In the rows, zero is written as 128.
runs of hidden systems
G, trace 1 (9 x 18)
[[120 167 143 156 194 161 127 133 127 160 185 163 103 120 138 151  62  99]
 [123 157 140 123 170  93 129 170  72 143 201 147 105 127 178 125  90  90]
 [150 151  87  95  87  93 151 177  68 167 193 145 131 129 136 130 111 113]
 [211 131 114 126  78 158 167 165 110 147 181 173 118 128  84 125 110 149]
 [226 123 176 167 116 150 146 124  96 102 147 137  71 130 131 122 103 162]
 [164 170 156 159  80  70 113  91  83 117 120  96  70 145 170 128 102 150]
 [126 214  93 137  33 108  86 105 132 144 117 150 100 123 135 130 116 128]
 [152 170  85 150 102 224  79 110 137 135 145 182  89 106 121 153 118 112]
 [143 134 128 187 194 181 115  91  95 151 177 118  66 145 150 160  85 110]]
J, trace 2 (9 x 18)
[[147 152  87  89 119 122 115 137 117 157 147 145 122 153  99 104 117 140]
 [173 119 115 121 166 172 129 122 103 136 132 149 154 122 155 109 129 119]
 [127  89 161 178 146 107 151 102 125 114 124  99 160 126 148 127 139 114]
 [114 139 142 149  74  97 150 154 153 116 111 110 118 145  96 119 138 148]
 [133 168 108  87 102 170 126 167 122 126 116 137  99 112 128 148 126 147]
 [135 114 133 105 167 146 110  80 106 137 147 129 122  99 152 171 102 124]
 [133  97 159 168 148  84 103  80 153 113 147 140 124 147 110 103 114 122]
 [112 145 109 149 103 125 106 185 138 106 114 139 115 155 121  73 166 118]
 [109 154  73  95 120 158 144 153  83 158 110  89 133 130 157 156 137 121]]
Y, trace 3 (9 x 18)
[[103 140 165 147 121  82 157 129 145 121  96  83 123 152 119 124 119 155]
 [115 141 130 116  69 138 136 187 148  98 109 149 134 106 117 131 157 130]
 [133  80 103  80 131 166 120 117 101 120 137 118 130 100 132 175 147 123]
 [110 120 153 116 177 116 116  75 150 136 122 102  97 144 104 147  93 160]
 [101 154 156 150 131 114  96 154 179  95  98 164 121 136 118  78 140 124]
 [105  99  75 125  98 132 101 142 106 109 131 127 165 118 160 128 188  77]
 [101 105  97 129 129 133 160  76 128 176 143  80 145 135  95 185 113 134]
 [133 136 183 148 170 148 163 144 195 123 120 158 133 129  74 115  93 159]
 [122 101 165 114 157 110 114 181 116  69 116 146 153 109 182  87 168  99]]
M, trace 4 (9 x 18)
[[102 140 159 156 128  76 135 153 118 108 120 122 148 129 170 101 135 104]
 [104 116 146 103 131 120 147 174  93 107 142 101 107 113 158 160 134 120]
 [140 110 135  80 141 134 173 157 128 146 148 130 132 122  89 150 107 156]
 [182 116 153 104 122 111 126 113 147 111 118 156 140 130 101  91 118 164]
 [165 113 122 130 107 128  85  77 100 103 114 110  98 136 149 123 144 140]
 [123 131  83 164  96 159 136 108 114 155 144  92 104 148 109 163 132 125]
 [121 158 124 173 117 165 146 161 177 139 121 156 139 134  93 109 127 125]
 [122 145 152 134 175 154 100 121 145 106  92 155 142 104 172 108 124 111]
 [ 88 139 124 112 151  91 117  88 101 150 136 100 145 117 173 166  99 103]]
M, trace 5 (9 x 18)
[[133 137 111 108 107 120 147 125 129 160 150 143 156 112 114 146 105 129]
 [150 112 146 138 108 113 114 132 145 101 150 169 138 116 115 108 134 118]
 [149 107 124 133 158 148  99 122  92 113 151 127 101 137 153 120 133 115]
 [141 148  94 131 133 134 155 129 100 172 143 108 134 151 131 131 108 131]
 [151 159 144 148  79 121 151 154 143 124 115 153 151 116 126 111 129 132]
 [146 106 158 135 138 156 113 124 122  86 129 148 114  90 158 149 136 113]
 [127 125 123 129 171 133 133 102 109 163 171 121 114 129 125 157  89 124]
 [140 181 116 125  96  92 127 147 135 153 144 153 129 146 109  93 108 136]
 [150 129 119 116  91 152  97 156 114  90 114 156 136 101 163 115 165 110]]
U, trace 6 (9 x 18)
[[163  80 133 101 210  97 147  76 110 158 145 119 185 143 133  98 106 134]
 [ 98 137 167 161 104  16 168 139 147 130 122  95 147 162 111  93 112 139]
 [ 97 133 154 130  62 147 171 213 139  80  91 107 109 100 132 161 169 139]
 [162 102 118  89 147 230 138  86 125 128  88 118 134  82 131 197 128 157]
 [168 137 142 141 173 113  93  16 172 149 110 157 149 144  99  88  82 158]
 [ 75 145 160 167 115  33  70 149 163  76 111 143 123 156 150  51 159  96]
 [ 37 107  71 108  79 147 114 187 101 105 128  82 113 109 157 192 199  82]
 [160 112  43 103 132 243 160  98 139 198 149 132 147 127  57 178 121 147]
 [203 130 159 150 225 133 138 111 169 152 127 192 177 165 101  15  89 146]]
G, trace 7 (9 x 18)
[[ 42 118 147 204 135 119 146 143 175 125 153 116 128 130 102 157 133  84]
 [ 65 159 131  93 174 157 138 232 131 111 103 118 100 137 145 124 141 123]
 [147 134  86  42 185 141 155 132  89 176 102 105 183 132 152 113 120 151]
 [162  80 151 131 138  94 173  77 152 155 157 161 222 102  96 123 101 122]
 [118  63 206 148 105  90 127 167 153  51 169 154 109  92 111 141 150 114]
 [111 109 110  62 103 105 101 176  94  86 102  67  54 161 121 125 169 173]
 [164 161  64 100 115 131 121  82 145 173  56 104 166 183  91  63 136 185]
 [166 110 152 213 129 167 123  55 185 111  93 181 209  93 140 102 143  95]
 [ 58  71 180 179 131 136 112 112 124  63 140  87  90  81 174 219 154  80]]
H, trace 8 (9 x 18)
[[119 123 187 117  88 100 154 133 192 105 124 156 134  94  75 152 104 162]
 [145 122 134  83 110 140  86 127 158  75  51 144 138 119 129  85 169 158]
 [123  98  87 120 134 105 101  34 115 148  93  73 157 155 138 127 146 136]
 [ 92 119 128 195 132 113 149 100 187 160 155 136 158 155  62 125 111 112]
 [ 76 163 122 144 156 177 116 197 175 109  91 154 130 136 128  90 158 107]
 [ 75 148  86  72 166 131 112 121  87 152  97  90 154 114 196 154 133 107]
 [ 99 100 137 115 117  69 160 107 139 163 199 147 181  95 100 176  98  99]
 [116  76 157 127 108 143 130 210 170  65 139 171 128 111  85 108 177 119]
 [116 104 111  71 142 146 136 147  93 103  51  49 117 141 160 137 174 169]]
U, trace 9 (9 x 18)
[[136 152 120 119 146 112  98 139 113 120 110 125 103 163 138  80 133 141]
 [120 150 100 134  95 113 119 133  89 130 119 111 143 129 174 123 148 103]
 [129 129 110 173 101 163 151 126 124 148 166 136 132 114 120 166 122 104]
 [142 129 149 136 183 162 135 150 143 129 159 154  99 135 103 125  97 134]
 [128 148 148  76 173  87 112 140 102 125 122 127 116 138 157 103 104 146]
 [133 141 114 109  55  68 131 119  95 132 135 117 147 117 146 135 131 124]
 [162 100 135 179  70 166 147 132 132 109 162 141 116 110 104 156 146 124]
 [148 104 156 148 201 184 125 122 129 112 136 118  78 145 121 133 112 149]
 [116 182 125  91 166  84  98 102 110 149  94 101 105 162 154  99  93 156]]
H, trace 10 (9 x 18)
[[151 111 105 174 106 205 174 135 155 145 135 138 162 118  85 149 143 127]
 [120 117 157 145 180 212 130 129 151 101  89 131 121  96 150 160 130 126]
 [ 86 149 180 123 151  89 126  87 130 115  90 100 134  97 175 161  97 130]
 [100 153 137 119  60  53 104 109 163 122 127 158 146 112 110 131 119 122]
 [122 104  75  89  98 145  68 135 151 110 128 154 118 143  85 101 175 130]
 [112  80  99 105 208 140 127 110 114 150 127  82 129 175 109 115 139 142]
 [108 140 156 173 166  93 202 149 145 164 130 113 180 147 124 107  98 122]
 [117 167 118 157  72 152 148 185 141 114 105 156 172  96 162 120 161  88]
 [106 104  78  87 107 186  88 107 104 115 128 113 112  89 148 201 155 111]]
Y, trace 11 (9 x 18)
[[189 152 119 185 141 153 146 128 110 152 125 120 115 178 121  76 116 147]
 [167 178 126 167 121 150 155 167  87 133  99 117 131 139 188  94 131 125]
 [151 182 120 136  90 139 151 132  72 150 131 115 118 107 190 166 101 118]
 [164 173 134 124 117 150 132 125 104 159 176 161  87 111 126 164  65 135]
 [178 154 135 119 173 135  99 138 102 132 172 180  93 138 139  86  91 128]
 [166 159 109 133 135  87  93 113  75 140 135 128 124 164 177  69 121 117]
 [166 180  90 173  53 114 133 101 100 160 130 124 130 149 138 114 119 126]
 [197 145 113 179 101 196 164 141 106 152 160 150 113 132 117 136 113 130]
 [175 143 144 138 196 166 155 157  71 141 150 121 104 140 172 116  92 132]]
J, trace 12 (9 x 18)
[[152 110 184 150 150 106 182 132 130 124 123 103 127 140 110 125 103 164]
 [145 161 174 130  89 108 120 161 137  84  95 145 109 112 151 110 126 147]
 [121 141 100 105  68 146  89 112 105 111 124 122 105 101 154 172 151 118]
 [130 101 100 129 140 152 107  69 130 153 157 110  95 149  84 163 111 143]
 [140 138 155 153 201 142 115 134 150 124 127 144 103 166 113  73 107 140]
 [ 95 172 133 148 137 102 113 157 111 110  92 120 152 126 202  90 146  90]
 [ 99 147  77 136  55 105 144 100 120 165 130 106 172 116 130 163 137 105]
 [159 108 110 136 126 186 169 131 162 162 170 156 131 128  48 154 106 145]
 [136 108 194 131 216 154 148 190 118  95 152 142  98 119 151 120 112 125]]

runs to name
trace 13 (2 x 18)
[[157 131 109 107 156 136 123 139 131 146 140 144 116 165  83  81 116 157]
 [162 130 120 149 177 137 140 138 101 139 123 127 155 152 160  78 128 117]]

H
trace 14 (2 x 18)
[[119 136 123 159  97 200 149 154 156 113 106 133 123 104 118 163 146 123]
 [110 132 145  90 161 168 111  99 141 121  95 122 117  94 147 170 114 142]]

H
trace 15 (2 x 18)
[[105  92 118  87 145 153 102 145 150 100 117 147 144 111 116 124 163 118]
 [114  85  92  96 156 124 125  86 130 148 119 106 175 140 111 126 147 128]]

U
trace 16 (2 x 18)
[[125 157 132 115 154 125 155 134 168 165 123 128 117 160  67 115  86 170]
 [159 133 155 123 139 148 119 158 148  90  87 174 167 106 152  72 150 126]]

Y
trace 17 (2 x 18)
[[134 126 161 130 102 114 144 157 169 110 139 166 135 115  85 119 121 143]
 [143 122 120 103 125 154  98 140 122  93  80 121 125 129 148  99 169 139]]

H
trace 18 (2 x 18)
[[128 156 153 148 187 109 152 118 140 155 116 161 206 115 170  90  95 100]
 [ 96 124 121 178  83 109 103 138 120  97 146 145 160 100 178 131 170  54]]

H
trace 19 (2 x 18)
[[153  80 148  65 141 132 181 123 148 143 147 137 166  96  75 163 105 169]
 [165  77 210  94 169  97 128 117 143  71 109 136 116 118 114 103 123 174]]

Y
trace 20 (2 x 18)
[[153 157 154 153 110 112 137 184 168 117 123 158 105 168  79  56 126 162]
 [195 134 128 125 117 161 103 133  82  84  75 128 134 112 203  89 168 127]]

G
trace 21 (2 x 18)
[[134 101 135 138  98  79 133 100 130 128 143 107 120 149  91 130 123 147]
 [146 139 122 144 112 149 133 152 161 124 110 136 120 155  84  94 138 153]]

H
trace 22 (2 x 18)
[[ 96  89  96 135 161 117  88 102 145 115  91 127 202 140 152  76 185  86]
 [ 71  89 136 179 154  73 152 120 108 122 121  51 154 155 164 128 157  91]]

M
trace 23 (2 x 18)
[[123 122 119 167  93 159 110 142 110 104 150 131 106 114 148 150 152  96]
 [114 122 112 148 130 122 137 124 101 151 163  87  83 161 114 156 113 134]]

J
trace 24 (2 x 18)
[[166 113 120 180 153 159 126  85 113 143 145 103  88 172 106 124 111 145]
 [146 208 107 167 105 149 125 133 130 155  98 123 102 160 133  97 111 145]]

M
trace 25 (2 x 18)
[[ 77  92 165 158 171 146 127 120 181 110 151 141 115 118  95 159 119 113]
 [ 71 155 170 103 158  94 126 174 154  99  77 112 118 129 144 108 132 139]]

H
trace 26 (2 x 18)
[[ 63 147 160 199 126 108 114 131 141 107 138 101  75 140 140 155 122 100]
 [ 87 177  90  83 116 176 104 175 127 135 125 127  63 125 119 167 125 138]]

U
trace 27 (2 x 18)
[[105 147  97 113 100 113 114 182 137 137 166 156 119 143  93 108 137 115]
 [160 101  81  85 146 153 129 115 113 153 125 137 179 128 118 108 147 129]]

Y
trace 28 (2 x 18)
[[157 169 154 124 156 147 143 114 148 136  79 147 165 114 154 104 100 149]
 [127 112 158 118 132 111 112  78 120 112 137 149 158  74 171 164 116 101]]

G
trace 29 (2 x 18)
[[120 102 104  94 106 124 126 151  96 115 135 113 132 116 142 146 154 122]
 [141  89 130 110 120 127 161 119 123 134 148 105 128 122  94 161 122 149]]

H
trace 30 (2 x 18)
[[178  89 168 141 128 130  94  66 154  80 105 164 160  98 134 104 141 130]
 [125 111 123 175 149 110  88  57  87 126 159  85  74 155 156 155 114 111]]

M
trace 31 (2 x 18)
[[139  95 184 152 153 106 133  93 127  92  99  76  93 147 132 130 129 163]
 [133 189 147 161  80  90 147 114 155 141  82 108 123 150 117 107 105 167]]

H
trace 32 (2 x 18)
[[120 156 129 102 102 209 153 125 152 123  59 104 115  86 128 195 127 164]
 [102 123 177 121 178 185  90 113 151  90 127 153  85  72 149 184 105 124]]

Y
trace 33 (2 x 18)
[[156 114 159 109 174 127 124 127 125 114 125 129 106 143 120 102 109 158]
 [152 151 109 102 114 112 113  95 100 142 102 100 113 145 144 122 119 155]]

M
trace 34 (2 x 18)
[[ 84  77 107  92  85  48 156 141 122 132 143  85 166 141  97 138 161 126]
 [179 128 110  53 103 147 159 164 144 144 112 145 138 137  56 104 125 195]]

J
trace 35 (2 x 18)
[[115  96 132 120 150 116  94  78 158 132 151 146 129 124  94 139 116 127]
 [111  99 140 157 156 111 111 127 159 113 133 133 138 153 102  86 145 120]]

Y
